(in the rows, 128 means zero)
Each path below is one point turned by a fixed rotation once a step. After each direction that follows a path, write how fast that rotation turns it, in degrees a step (0 if it stays still).
Each turn is a multiple of 5 degrees from 10 to 175, or 0.
Each row of a path follows its step; steps can be skipped.
Path 1:
step 0: [121 138 125 131 130 126 132 130 122 141 134 120 123 112 127 125 130 129
 138 134 120 127 133 127 140 127 126 127 125 121 128 128 124 125 116 133
 128 131 131 130 126 121 140 131 118 141 123 131 118 140 142 117 124 122
 130 137 138 128 132 131 136 130 130 121 126 124 129 128 122 116 121 123
 126 132 132 124 131 131]
step 4: [122 136 137 136 130 133 145 125 128 120 134 124 137 133 122 130 129 119
 121 131 134 124 133 131 126 126 129 129 126 130 129 131 136 132 130 120
 128 138 120 127 130 115 130 134 122 129 120 124 112 128 145 115 134 130
 137 130 127 133 122 129 123 122 125 132 126 137 131 131 128 122 131 125
 128 130 112 136 126 119]
step 6: [135 132 116 137 124 125 129 122 118 137 123 117 125 132 118 123 130 137
 131 129 133 117 106 130 130 123 127 125 134 131 124 128 124 129 126 141
 131 122 125 130 121 136 136 120 125 123 125 129 126 133 122 137 131 130
 129 125 124 123 125 128 132 137 135 135 134 120 118 131 134 130 128 126
 136 128 135 115 125 127]
step 8: [118 131 123 128 142 127 130 135 128 133 131 137 116 132 139 142 124 123
 132 132 134 129 128 133 123 127 112 128 115 127 131 124 126 135 125 119
 125 136 128 130 135 132 131 137 129 130 141 122 121 122 126 117 125 122
 128 132 133 138 124 129 135 131 126 125 128 117 133 121 125 132 127 126
 123 122 121 142 128 127]
step 9: [136 125 119 127 125 131 124 125 134 138 127 132 123 138 141 122 110 135
 126 131 126 130 122 127 131 130 130 132 117 119 131 127 128 138 134 133
 128 138 124 125 121 123 133 132 140 125 118 126 129 126 127 130 116 127
 116 138 123 125 114 122 120 131 124 120 129 131 120 129 131 122 130 126
 122 143 125 125 125 127]
step 10: [143 126 119 133 122 127 123 123 132 118 141 123 127 135 115 132 123 126
 120 128 129 130 122 134 138 137 132 136 131 120 131 132 132 124 138 121
 134 130 124 124 119 129 121 124 131 137 125 131 128 140 134 132 128 129
 132 117 121 126 134 137 126 123 129 139 119 136 117 118 132 126 130 127
 120 127 136 123 130 128]
step 14: [118 119 117 134 116 118 126 126 129 124 141 126 118 120 131 136 137 126
 128 131 135 132 130 128 139 127 120 121 130 128 122 116 122 128 133 126
 125 129 133 123 120 124 134 123 134 142 120 130 138 132 125 128 136 138
 129 123 130 135 128 132 132 126 135 123 133 122 121 124 135 132 113 133
 135 124 123 128 123 128]
step 18: [123 134 124 141 128 140 118 128 131 123 134 134 125 127 126 125 125 125
 126 132 113 129 128 124 129 132 122 128 131 121 132 125 128 123 137 128
 134 125 134 136 122 132 120 141 115 126 118 133 125 128 125 126 138 132
 131 125 130 125 134 130 128 116 128 120 133 137 133 136 138 117 115 137
 132 130 119 123 136 124]
step 20: [131 118 138 120 122 133 133 131 119 132 128 120 114 131 139 129 132 126
 131 127 140 129 131 124 128 116 143 121 131 135 125 121 126 137 128 128
 135 133 128 125 132 128 129 113 122 134 132 119 123 131 136 140 123 128
 130 135 121 120 120 123 127 123 123 128 133 126 119 139 128 127 133 125
 128 123 123 121 120 136]
step 21: [132 128 125 140 125 123 125 122 116 128 125 119 125 128 111 124 138 124
 121 145 130 135 134 127 126 119 119 139 123 136 128 134 126 131 125 136
 129 130 118 125 126 125 130 133 120 128 131 138 132 130 127 128 134 131
 126 134 118 129 123 130 126 123 129 135 126 126 131 141 138 120 138 118
 134 125 134 125 130 137]
[125 127 127 128 126 128 133 125 126 126 128 129 130 130 127 127 129 130
 128 127 130 129 128 128 127 126 129 127 128 132 127 127 127 128 125 128
 126 127 128 126 128 125 128 129 128 127 128 129 129 128 126 129 130 129
 128 130 128 127 128 131 129 127 127 130 129 126 127 129 130 127 126 128
 127 125 128 128 129 127]  45
Path 2:
step 2: [125 122 134 134 128 128 116 119 133 118 128 136 131 129 140 145 116 123
 130 126 128 127 132 130 122 136 125 131 132 127 129 122 124 134 116 129
 133 122 122 134 117 132 132 141 133 121 134 133 124 126 141 128 131 127
 129 126 120 133 114 123 130 125 126 135 127 143 126 120 124 131 131 127
 128 118 136 129 116 141]
step 5: [123 130 128 136 135 117 141 131 127 130 128 123 130 130 134 130 132 129
 129 127 134 121 124 124 123 128 133 123 139 127 120 119 126 137 125 128
 116 127 128 126 141 132 128 141 131 126 134 126 128 117 131 138 121 131
 132 126 122 129 114 146 134 131 125 139 130 118 135 121 136 136 140 127
 117 127 127 115 125 127]
step 6: [130 122 133 131 124 114 135 133 123 130 135 124 125 130 131 118 124 134
 131 136 135 129 123 126 123 136 113 135 136 128 126 116 115 125 140 116
 122 132 129 130 127 129 135 122 125 130 124 121 133 136 139 141 127 126
 120 134 129 126 125 126 128 129 139 125 134 130 124 130 138 124 140 119
 127 142 132 120 119 129]
step 7: [132 134 132 130 131 132 121 141 133 131 143 128 122 133 131 126 144 142
 127 133 130 134 121 121 125 123 136 141 138 124 134 136 129 130 126 129
 126 130 125 131 124 141 125 113 121 136 130 131 140 129 141 133 133 125
 123 128 127 133 135 132 131 127 133 126 133 128 119 132 119 129 142 128
 116 125 129 130 133 122]
step 9: [128 137 128 123 125 127 126 128 126 130 127 137 134 115 138 124 134 112
 130 140 128 125 118 130 140 129 123 126 130 130 125 125 126 126 127 134
 131 131 135 119 127 130 145 119 121 117 124 118 123 123 132 131 121 126
 127 133 126 121 127 126 129 134 131 119 135 125 123 130 120 118 123 141
 117 131 139 121 140 138]
step 10: [131 122 133 120 118 121 120 134 125 128 133 135 127 116 136 126 130 128
 126 131 127 125 135 125 134 129 132 126 136 128 132 120 130 136 133 142
 144 127 137 136 126 117 121 135 131 129 131 135 127 132 135 133 115 132
 129 124 125 116 134 123 128 127 128 117 120 135 121 125 126 122 138 131
 116 123 131 144 140 131]
step 11: [120 135 126 136 128 132 127 125 135 140 118 128 120 122 133 133 132 120
 117 124 131 126 123 132 130 117 117 134 123 127 121 121 135 128 126 130
 136 116 131 128 132 126 128 131 138 144 123 127 133 121 144 123 120 122
 137 123 129 120 134 119 131 127 133 128 119 140 128 124 135 130 130 138
 137 128 125 138 129 117]
step 13: [135 120 120 131 127 127 133 126 118 130 119 121 137 118 118 125 128 125
 135 121 131 126 129 122 128 129 124 121 127 135 139 129 133 139 125 127
 128 124 132 134 127 130 113 128 122 121 125 131 143 130 128 129 122 125
 121 131 115 112 122 137 136 126 134 132 139 120 131 118 116 135 129 133
 134 130 128 139 128 122]
step 20: [116 119 134 140 128 129 121 125 131 126 134 125 135 127 129 139 137 127
 124 133 138 132 129 129 124 136 139 124 116 131 131 132 133 122 116 125
 118 133 134 119 128 119 141 137 123 132 133 120 133 128 132 137 133 121
 130 133 136 128 135 129 141 131 116 130 130 128 134 129 136 140 124 133
 130 130 134 124 118 116]
step 23: [123 130 125 139 123 117 128 133 129 135 133 126 134 145 136 123 133 131
 132 133 134 138 136 125 124 119 123 121 129 128 114 131 138 123 134 139
 116 125 130 123 126 121 136 125 136 128 125 138 135 119 125 122 120 139
 130 113 133 121 126 115 127 130 119 127 130 134 124 134 136 125 121 123
 128 123 125 121 132 119]
[128 130 126 128 127 129 127 128 130 131 129 127 129 129 132 126 128 131
 130 128 127 129 128 125 129 129 129 128 129 127 127 130 128 129 127 126
 129 132 131 126 126 127 129 130 129 127 129 126 128 129 126 127 128 127
 126 130 126 128 129 124 128 132 127 128 128 127 126 128 127 127 129 127
 130 129 128 128 128 126]  130
Path 3:
step 0: [127 129 132 134 130 129 130 115 134 133 127 133 116 135 122 121 128 127
 130 123 120 122 125 137 119 126 127 138 127 123 104 130 120 139 125 131
 129 135 135 121 134 130 118 128 126 129 138 128 122 124 118 134 135 121
 117 122 122 126 135 117 129 124 126 129 122 128 129 127 131 137 129 128
 131 125 134 119 125 127]
step 1: [120 124 130 135 130 135 123 132 126 136 125 124 122 123 135 113 115 136
 127 125 122 134 127 136 125 140 142 140 142 123 119 128 120 132 125 135
 123 124 137 128 130 120 124 123 128 120 126 135 126 126 123 123 126 122
 125 119 122 135 118 130 124 123 123 136 133 129 132 135 127 130 122 130
 135 138 130 121 128 136]
step 4: [133 128 133 134 125 128 134 130 126 140 126 123 131 143 125 124 124 126
 123 121 128 125 117 128 131 131 136 128 127 119 127 129 115 128 128 127
 127 126 128 137 135 118 120 127 136 117 134 123 127 134 124 123 129 139
 132 122 132 135 133 118 123 140 116 137 137 130 116 125 120 137 121 140
 124 127 130 131 123 122]
step 9: [127 124 134 133 127 135 133 130 136 120 119 117 118 130 121 136 122 134
 134 135 139 128 124 140 122 128 132 123 135 125 119 129 132 139 126 128
 128 122 133 133 139 123 126 121 123 129 139 125 125 117 131 125 134 129
 129 125 129 129 132 128 118 120 125 129 134 124 111 125 121 134 131 130
 144 124 132 120 128 123]
step 11: [133 128 127 127 133 133 129 129 122 134 124 140 127 135 128 113 134 135
 124 116 121 128 124 126 114 128 126 137 133 132 109 119 124 126 121 139
 138 131 133 123 142 123 127 126 128 131 135 131 130 128 134 125 126 136
 124 117 129 120 127 117 129 132 131 138 128 125 131 118 130 129 134 138
 127 134 127 123 126 132]
step 14: [129 125 124 130 137 136 132 117 133 123 121 127 127 147 116 131 115 126
 120 118 132 120 122 131 136 132 138 130 130 119 135 122 127 120 120 126
 136 129 130 127 132 125 128 132 128 133 133 122 124 125 123 129 137 128
 124 114 124 126 131 119 124 138 131 130 128 131 124 118 129 130 135 119
 134 140 127 131 131 130]
step 19: [122 130 137 131 129 121 118 132 125 132 129 127 130 136 118 114 125 136
 132 124 135 121 123 128 128 135 128 120 141 118 116 122 131 137 124 129
 127 125 126 133 134 118 121 124 116 115 130 125 124 121 115 127 127 134
 115 125 127 127 125 128 129 131 133 130 126 130 126 116 124 136 131 117
 127 123 128 129 131 116]
step 20: [133 126 134 132 125 126 124 116 138 125 126 123 122 131 125 127 119 131
 125 121 125 124 124 129 120 116 144 133 131 117 119 133 125 135 124 128
 132 130 129 132 135 124 124 131 125 133 140 130 123 116 121 132 134 132
 123 114 122 131 124 126 120 136 140 135 129 124 123 124 119 127 130 127
 138 130 135 115 134 132]
step 23: [123 131 132 126 130 127 136 138 125 134 118 119 129 138 119 128 118 126
 129 118 131 128 132 126 123 132 128 132 130 124 121 132 130 133 118 128
 134 131 141 130 138 126 135 137 141 133 139 127 128 133 132 119 135 133
 138 117 137 133 129 137 135 125 139 139 131 137 127 118 125 137 128 130
 122 132 127 129 130 128]
step 24: [126 126 132 134 133 131 134 133 121 124 128 111 133 143 119 121 115 122
 113 127 130 120 130 131 130 122 131 123 132 128 133 123 121 133 129 127
 127 118 124 138 136 130 118 135 140 123 128 128 127 138 132 127 131 131
 122 123 127 127 124 127 124 124 123 133 143 131 121 120 126 133 136 136
 130 123 132 123 125 121]
[129 129 130 127 127 130 128 130 128 127 128 128 129 129 128 127 128 127
 129 128 127 130 125 128 129 130 128 126 127 126 129 129 129 128 130 130
 127 128 131 126 127 127 128 129 127 131 129 126 132 129 132 126 128 130
 132 130 128 130 130 128 127 126 128 130 129 129 127 127 130 128 131 130
 130 128 131 128 128 129]  55
[128 129 128 129 130 129 128 129 126 130 125 129 126 126 127 129 126 129
 129 129 128 127 127 127 129 131 129 128 130 133 128 129 128 127 128 126
 128 129 129 128 127 131 127 127 128 128 127 131 129 131 128 128 127 130
 131 128 126 129 127 129 128 127 130 127 128 128 131 126 129 128 128 128
 127 128 127 127 131 126]  70
[130 128 127 126 128 126 130 129 128 130 127 131 130 131 131 128 130 128
 129 127 130 128 128 130 126 126 126 129 128 129 126 129 128 128 128 126
 128 127 129 128 130 126 127 129 131 128 128 129 126 130 129 128 129 130
 129 127 129 125 131 131 128 126 126 127 130 128 130 128 130 130 128 131
 127 127 127 129 128 128]  60
Path 4:
step 1: [130 129 117 131 122 114 124 135 136 129 127 122 126 126 120 129 129 131
 134 135 124 135 136 130 131 132 117 126 124 145 133 130 122 126 149 124
 134 145 133 127 133 127 136 132 132 130 126 126 126 132 116 124 133 131
 126 128 123 114 133 127 132 139 125 131 127 129 128 129 131 123 136 125
 122 127 119 133 121 132]
step 4: [118 125 127 126 134 125 116 126 127 130 122 129 117 121 133 130 124 118
 119 128 138 137 132 134 130 128 114 127 120 121 127 136 125 126 139 133
 124 126 138 140 131 117 121 144 129 136 125 135 130 141 124 124 131 133
 126 125 122 136 131 123 134 125 128 133 130 133 127 133 139 116 122 127
 126 130 130 130 131 117]
step 8: [121 118 114 116 134 122 121 126 137 134 125 137 120 128 122 127 119 129
 127 127 131 137 125 130 136 132 122 135 121 142 133 122 124 128 138 137
 140 122 126 126 142 123 133 133 136 133 124 124 130 142 131 125 131 133
 117 129 128 133 124 127 133 119 123 128 130 124 129 127 126 123 116 133
 132 128 127 126 126 127]
step 9: [122 118 125 128 117 131 123 129 118 126 134 132 124 117 120 134 135 134
 129 137 139 127 127 123 128 141 118 137 118 137 130 131 119 126 130 131
 137 129 125 125 140 127 116 127 137 130 132 132 124 135 142 123 131 135
 128 116 120 127 121 122 129 117 127 135 126 124 133 122 136 121 124 132
 125 130 126 132 130 132]
step 12: [125 128 129 122 135 123 125 128 131 136 123 133 129 130 124 129 131 127
 138 132 124 137 139 124 123 128 126 128 119 133 135 131 110 128 129 123
 127 119 132 128 141 128 130 134 120 137 126 128 120 141 127 121 135 127
 130 127 134 117 134 124 141 118 136 130 115 126 128 132 117 131 115 129
 134 133 126 132 122 133]
step 16: [122 126 123 115 133 129 127 140 130 125 128 126 125 128 127 138 132 131
 128 125 131 137 132 133 122 128 118 120 118 120 133 140 121 131 136 125
 121 125 136 136 133 123 117 132 128 130 132 137 130 134 130 123 124 136
 125 121 121 118 132 129 138 130 133 134 121 130 126 134 138 110 120 120
 132 130 131 139 119 129]
step 19: [130 131 116 133 124 124 122 133 130 129 128 126 126 118 122 119 120 126
 129 140 130 143 139 134 121 131 118 120 124 137 132 132 119 121 143 128
 124 137 128 133 133 125 129 134 123 141 114 124 120 131 122 138 135 131
 128 128 116 123 130 131 128 132 123 124 123 126 123 127 124 134 127 126
 125 119 118 128 126 122]
step 21: [125 115 125 123 117 121 126 129 125 118 129 138 125 114 125 133 122 132
 124 133 132 134 137 124 128 131 119 131 114 133 131 130 120 127 133 134
 136 133 124 132 127 127 134 133 139 139 119 133 121 129 127 130 128 126
 120 122 114 134 123 127 125 121 140 132 134 124 123 119 132 115 127 126
 120 128 125 137 130 124]
step 22: [125 129 117 124 134 122 121 134 131 128 131 128 122 117 138 130 124 131
 129 127 132 139 133 129 139 123 115 126 120 125 128 141 121 125 138 124
 124 136 138 128 140 128 122 134 140 126 136 133 130 135 130 123 130 131
 124 120 127 129 122 125 121 124 131 135 125 131 130 127 141 106 127 126
 121 133 130 127 129 130]
step 26: [126 122 118 127 127 126 116 126 133 133 125 135 122 122 122 123 123 132
 131 135 127 138 124 130 136 136 128 132 124 141 125 130 121 119 133 126
 141 128 130 125 150 135 129 137 135 121 131 134 128 138 123 116 136 131
 125 143 116 130 124 125 134 125 130 128 124 129 135 132 129 128 127 123
 122 132 127 122 124 130]
[128 127 129 126 130 126 129 127 128 127 125 132 128 129 131 129 128 129
 128 128 129 129 129 127 130 126 131 129 125 128 129 129 129 129 129 131
 126 128 127 130 126 127 126 131 126 132 127 127 127 130 129 129 128 128
 129 129 129 130 128 127 129 129 124 126 128 126 127 127 127 128 127 126
 128 127 129 128 129 129]  175
[130 131 130 128 131 128 126 128 129 128 128 129 131 127 127 131 130 128
 130 129 129 130 127 128 125 127 126 130 130 126 127 129 128 127 128 129
 129 127 128 130 127 128 126 126 126 127 127 130 129 128 127 128 131 128
 127 127 129 128 128 128 128 126 125 126 131 125 129 127 132 127 128 129
 129 128 130 129 129 127]  55
[129 127 130 129 126 127 124 129 129 125 132 131 127 130 130 127 125 126
 128 129 127 128 129 127 126 126 128 128 129 129 129 129 129 128 130 127
 130 126 126 129 128 129 130 127 129 129 130 128 129 128 129 129 130 127
 129 128 129 125 130 126 129 128 126 127 129 129 129 129 128 128 128 127
 130 126 127 125 126 128]  60
[131 129 130 126 128 128 130 130 127 126 127 129 128 127 128 128 127 127
 129 129 127 127 127 129 127 128 130 128 128 129 128 130 127 130 127 125
 129 129 130 129 129 130 127 130 129 130 131 128 129 127 127 126 128 126
 127 127 128 131 127 129 130 129 131 132 130 126 129 129 130 128 129 126
 128 126 130 127 128 125]  65
[129 127 129 128 130 126 127 129 129 128 127 128 125 128 126 127 126 129
 127 129 127 130 126 129 128 129 130 127 128 127 126 128 128 128 128 127
 127 130 129 128 130 127 131 129 128 126 129 125 128 129 128 129 131 126
 127 128 128 129 128 126 127 129 127 128 130 126 125 128 130 129 128 131
 127 132 127 126 128 127]  160
